Each row has a name. After each piece below comes the name of the row it's from, unless a question asks for something else. Each question is about the rows just above it. Places in a row count from 0.

z_951: [115  99 154 116 102 110 101]
z_888: [134 138 135  97 136 136  72]
z_192: [162  96 123 102 176 131 103]
z_670: [184 113  90 159 169  58  75]
z_374: [126 157 132  98 110 102 101]
z_160: [111 126 160 132  98 142 151]
Row and place where [110 102 101] starts:
z_374, 4
Row and place where [126 160 132  98] starts:
z_160, 1
Row and place where [136 136  72] starts:
z_888, 4
Where does [ 99 154 116] start? Give its row and place.
z_951, 1

z_777: [120 135 124 135 126]
z_174: [122 135 126 130 129]
z_32: [120 124 135 135 130]
Row and place where [135 135] starts:
z_32, 2
Where does [135 124 135 126] start? Give its row and place.
z_777, 1
Where does [120 135 124] start? Give its row and place.
z_777, 0
Where does [120 124 135] start? Give its row and place.
z_32, 0
Row and place where [122 135 126 130] starts:
z_174, 0

z_900: [147 148 121 129 147 103 115 105 116]
z_332: [157 121 152 143 111 138 109 138 112]
z_110: [132 127 125 106 139 131  91 112 126]
z_620: [131 114 146 142 115 131 138 141 128]
z_605: [147 127 125 131 101 124 115 105 118]
z_959: [145 142  99 109 139 121 104 106 124]
z_462: [132 150 103 106 145 114 105  92 121]
z_359: [193 113 146 155 110 119 113 137 111]
z_711: [179 114 136 147 114 117 120 132 118]
z_632: [162 127 125 131 124 101 116  97 113]
z_569: [137 120 133 131 117 139 123 138 127]
Row and place where [131 124 101 116  97] starts:
z_632, 3
Row and place where [119 113] starts:
z_359, 5
Row and place where [127 125 131 124 101] starts:
z_632, 1
[162 127 125 131 124 101 116  97 113] is in which row?
z_632

z_252: [130 117 132 115 125 115 126  95 128 136 129 118 117 149  74 133 142 156
 119 112 109]
z_449: [130 117 132 115 125 115 126  95 128 136 129 121 138 137  84 126 138 171
 127 116 115]
z_757: [130 117 132 115 125 115 126  95 128 136 129 118 117 149  74 133 139 159
 120 112 110]
z_731: [136 129 130 132 128 115 126 125  95 115 117 118 117 149  75 133 138 158
 120 113 111]
z_930: [133 122 126  97 135 123 115 118 112 147 118 120 140 137  86 128 136 171
 130 115 115]
The row with [130 117 132 115 125 115 126  95 128 136 129 121 138 137  84 126 138 171
 127 116 115] is
z_449
The row with [130 117 132 115 125 115 126  95 128 136 129 118 117 149  74 133 142 156
 119 112 109] is
z_252
Row and place where [126 125] starts:
z_731, 6

z_180: [108 126 153 149 116 150 117 117 107 130 156  77 123 101 132 148 133 117
 132 147 166 144 115 141 122 143  91]
z_920: [144 114 169  76 115 104 114 106 115 130 155 152 120 139  95 101 110 116
 167 105 165 178 119 135 123 155 133]
z_219: [108 126 153 149 116 150 117 117 107 130 156  77 123 103 132 148 133 117
 132 147 173 144 115 141 122 143  91]
z_55: [109 108 167 121 111 133 113 108 104 130 165  95 120 109 116 132 124 113
 150 131 178 166 114 142 120 155 100]
z_119: [117  94 171  89 113 113 111 104 108 132 164 132 119 128 101 109 113 114
 164 113 172 178 115 139 120 157 120]
The row with [108 126 153 149 116 150 117 117 107 130 156  77 123 103 132 148 133 117
 132 147 173 144 115 141 122 143  91] is
z_219
Where do [108 126 153 149 116 150 117 117 107 130 156  77 123 101 132 148 133 117
 132 147 166 144 115 141 122 143  91] appear?
z_180
[165  95 120 109 116 132 124] begins in row and place
z_55, 10

z_952: [ 58 152 138  94]
z_742: [143 158 170 190]
z_684: [192 102  87  93]
z_240: [138  58 152 146]
Row and place where [138  58 152] starts:
z_240, 0
Where does [ 58 152 138] start? Give its row and place.
z_952, 0

z_16: [132 143 157 143 104  70 106 130 147 151 142 161 129 136 156 151 135 159
 100]
z_73: [119 162  80 157 141 145 142 100 101 157 135 116  86 141 135 151 156 153
  73]
z_94: [147 151 140 161 129 145 142 100 101 157 135 116  86 141 148 143 139 103
 118]
Where does [156 151 135] start? Give its row and place.
z_16, 14
Where does [147 151 142 161 129] start? Give its row and place.
z_16, 8

z_680: [154  84  85 151 120  86  82 158  68  87  87  82]
z_727: [151  84 105 145 144  89  89 163  80  91 100  90]
z_37: [154  84  85 151 120  86  77 164  71  81  87  77]
z_182: [155  84  82 155 123  79  77 164  71  81  87  77]
z_351: [110 160 157 109 126 163 163 100 159 162 154 163]
[ 84  82 155] begins in row and place
z_182, 1
[151  84 105 145 144  89  89 163  80  91 100] begins in row and place
z_727, 0
[160 157 109 126 163 163 100] begins in row and place
z_351, 1

z_528: [151  93 127 105  97 154 151  91 150 147 183 174 124 108 145 116 109 129
  90 121 124 143  94 104 146 134 141 111 150 132 136  88  96  92 158 103
 143 101 120 137 154 128 148 132 195]
z_855: [125 109 127 104 109 134 143 102 116 133 164 143 128 121 144 124 108 120
 100 115 131 137 109 117 124 131 132 121 131 129 127 110 115  98 144 102
 141 119 114 135 142 113 140 135 180]
z_279: [136 142 121 141 118 127  90 158 159 114  94 138 130 127 105 122 148 135
 153 147 143 125 134 151 149 118 128 122 120 117 133 127 141 154 130 148
 119 114 143 129 106 146 109 117  80]
z_970: [127 104 109 133 143 102 176 124 126 145 158 137 107 128 124 139 115 143
 106 119  89 132 139 104 134 145 121 156 147 158 148 131 124 120 112 120
 133 128 133 119 148 133 129 119 132]
z_497: [139 128 127 144 133 130 138 141 135 132 125 131 125 130 125 137 133 130
 132 122 124 127 143 139 139 129 119 134 133 124 132 127 130 139 116 137
 120 130 136 119 129 134 117 127 104]
Row and place where [124 126 145] starts:
z_970, 7
Where does [127 104 109 134 143 102] start? Give its row and place.
z_855, 2

z_558: [106  91 146 123  97]
z_906: [ 82  80 153 118  82]
z_52: [ 91 106 144 140  93]
z_563: [ 83  93 118  82 153]
z_600: [110 109 138 125 109]
z_501: [ 74  81 155 125  77]
Row and place where [ 91 106] starts:
z_52, 0
Row and place where [106  91 146] starts:
z_558, 0
Where does [153 118  82] start? Give its row and place.
z_906, 2
Row and place where [138 125] starts:
z_600, 2

z_761: [ 99 109 112 112 121 143  92 121 159 110 113 119 195 115 155]
z_796: [144 108 121 117 142 150  92 111 134 122 123 126 146 121 111]
z_983: [116 124 144 108 120 132 139 147 145 146 141 138 117 140 133]
z_547: [123 126 146 121 112  97 106 128 127 122 123 115  85 123 107]
Row and place where [139 147 145 146 141 138 117] starts:
z_983, 6
Row and place where [144 108 120] starts:
z_983, 2
[123 126 146 121 111] begins in row and place
z_796, 10
Row and place where [112 121 143  92 121] starts:
z_761, 3
[108 121 117] begins in row and place
z_796, 1
[ 99 109 112 112 121 143  92] begins in row and place
z_761, 0
[159 110 113 119 195 115] begins in row and place
z_761, 8

z_800: [149 117 147 120]
z_666: [ 92 129 116  62]
z_907: [130 146 133  93]
z_224: [137 134 149 119]
z_774: [118 102 116  88]
z_85: [136 129 149 112]
z_968: [115  62 129 117]
z_732: [112 134 137  95]
z_938: [131 131 132 128]
z_740: [127 136 128 121]
Row and place where [116  62] starts:
z_666, 2
Row and place where [149 119] starts:
z_224, 2
Row and place where [129 116  62] starts:
z_666, 1

z_809: [142 161  96  93 164 146  92 126 110  89 167 138  81 177  60 171 157  63
 162 187 128  86 123  70 178]
z_169: [113  87 128 136 172 131 170  74 107 132 176  75 107 125  78 132 163 108
 193 172 155 143 114 131  87]
z_194: [113  87 128 136 172 131 170  74 107 132 176  75 107 125  78  81  61 150
  72 146 165 106 146 172 159]
z_840: [ 72  61  60 103  75  63 137  91 121 161 106  92 159 194 192  97 167 121
 166 192 150 192 111  70 142]
z_65: [160  90  95 137  72  93 140  79 108 180 152  94 142 168 151 153 171 110
 182  64 120 108  99 140  93]
z_323: [128 179 116 132  61 194 172 124 141 147 193 171  69 142  94  71 112 152
  91 109 126 105 112 173 121]
z_716: [130 109 173  98  72 108  94 135 123 114 172  90 124  99 167 172 147  61
 123 196 131 167  79 114 194]
z_321: [160  90  95 137  72  93 140  79 108 180 152  94 142 168 129  95  62  95
  89 155 156  82 101  72 144]
z_234: [124 122 147  72  65 148 177 147 176  93 144 153 190 126 113 185 145 151
 194  96 145 153 110 145 163]
Row and place where [146 172] starts:
z_194, 22
Row and place where [ 75  63 137] starts:
z_840, 4

z_842: [129 128 128 127 126 125 128 127 129 130 128 126 130 126 127 129 132 145
 169 177 161 140 131 128 129 128 128 127 127 127 128 128 128 129 129 127]
z_928: [129 128 128 127 126 125 128 129 129 130 129 127 128 126 127 129 132 145
 169 177 161 140 131 128 129 128 128 127 127 127 128 128 128 129 129 127]
z_5: [128 128 127 128 129 128 126 126 127 126 128 127 129 127 128 128 128 127
 127 128 128 132 144 166 178 163 142 129 127 127 128 127 127 128 128 128]
Where does [129 127 128 128 128 127] start? Give its row and place.
z_5, 12
Where do [129 128 128 127 126 125 128 127 129 130 128 126 130 126 127 129 132 145
 169 177 161 140 131 128 129 128 128 127 127 127 128 128 128 129 129 127] appear?
z_842

z_4: [137  83 128  94 174  90]
z_781: [ 93 178 134 142 146 159]
z_672: [ 93 178 134 142 131 171]
z_786: [147 146 104 146 169 133]
z_628: [ 83 128 137 179 168 111]
z_925: [103 104 157  85 147 156]
z_54: [146  86 120 176 105 133]
z_311: [141 124  79 129 111 174]
z_534: [124 139 109  80 162 166]
[168 111] begins in row and place
z_628, 4
Where does [137  83 128] start? Give its row and place.
z_4, 0
Row and place where [157  85 147 156] starts:
z_925, 2

z_877: [ 75 131 132 120 121  97 144 120]
z_525: [ 99 151 114 107 104 173 151 104]
z_294: [114  99 104 173 107 151 116 126]
[151 114 107 104 173 151 104] begins in row and place
z_525, 1
Where does [114  99 104 173 107 151] start? Give its row and place.
z_294, 0
Where does [132 120] start? Give its row and place.
z_877, 2

z_653: [172 101  82 103]
z_524: [ 96 127 143 114]
z_442: [ 96 127 143 112]
z_387: [103 114 146 109]
z_380: [138 160 141 179]
z_450: [103 114 146 105]
z_833: [195  85  77 111]
z_822: [118  57 125 118]
z_932: [141 160 138 118]
z_586: [141 127 143 139]
z_910: [103 146 155 105]
Row and place where [141 160 138] starts:
z_932, 0
[146 155 105] begins in row and place
z_910, 1
asked: [ 96 127 143 112]
z_442
Which row holds [141 127 143 139]?
z_586
Where does [85 77] start? Give its row and place.
z_833, 1
Row and place where [103 146] starts:
z_910, 0
Row and place where [146 155] starts:
z_910, 1

z_145: [114 107 116 169 122  98 121 124 140 130 127  77 136 103 112 157 185 123
 162 160 174 135 150 165 133 108  96 108 146 116 152 100 155 147 118]
z_994: [131 117 129 164 135 109 158 136 116  84 121 118 120 105  94 168 142 116
 154 174 152  84 165 167  87 126  85 123 118 120 140 128 147 123 122]
z_142: [ 96 157 149 142 154 131 154 137 102  75 126 152 106 109  96 149 106 132
 139 172 120  70 163 148  86 135  98 127  99 135 124 150 131 106 125]
z_581: [ 94 154 139 155 144 119 159 138 108  77 123 136 113 108  93 160 123 122
 147 174 136  74 165 159  83 131  89 126 108 127 133 140 139 113 123]
z_485: [150 134 106 169 127 102 151 134 124  96 121 100 126 103  97 170 160 114
 159 171 164 100 162 171  99 120  85 118 128 117 146 116 153 133 120]
Row and place where [150 131 106] starts:
z_142, 31
Where does [128 117] start? Give its row and place.
z_485, 28

z_559: [187  81 127 181 108 145 146  83 170]
z_494: [176 112 128  70 147  72 106 117  83]
z_685: [133  66 116 165 177 144 126 177  96]
z_960: [ 81 145 127 187 108 181 146 139 175]
z_178: [133  66 105 165 177 144 126 177  96]
z_662: [ 81 145 127 190 108 181 146 139 175]
[127 187 108 181 146 139] begins in row and place
z_960, 2
Where do [133  66 116 165 177 144 126 177  96] appear?
z_685
Which row holds [133  66 105 165 177 144 126 177  96]?
z_178
[105 165 177 144 126] begins in row and place
z_178, 2
Row and place where [108 145 146  83] starts:
z_559, 4
Where does [ 81 145 127 187 108 181 146] start? Give its row and place.
z_960, 0
Row and place where [133  66 105 165] starts:
z_178, 0

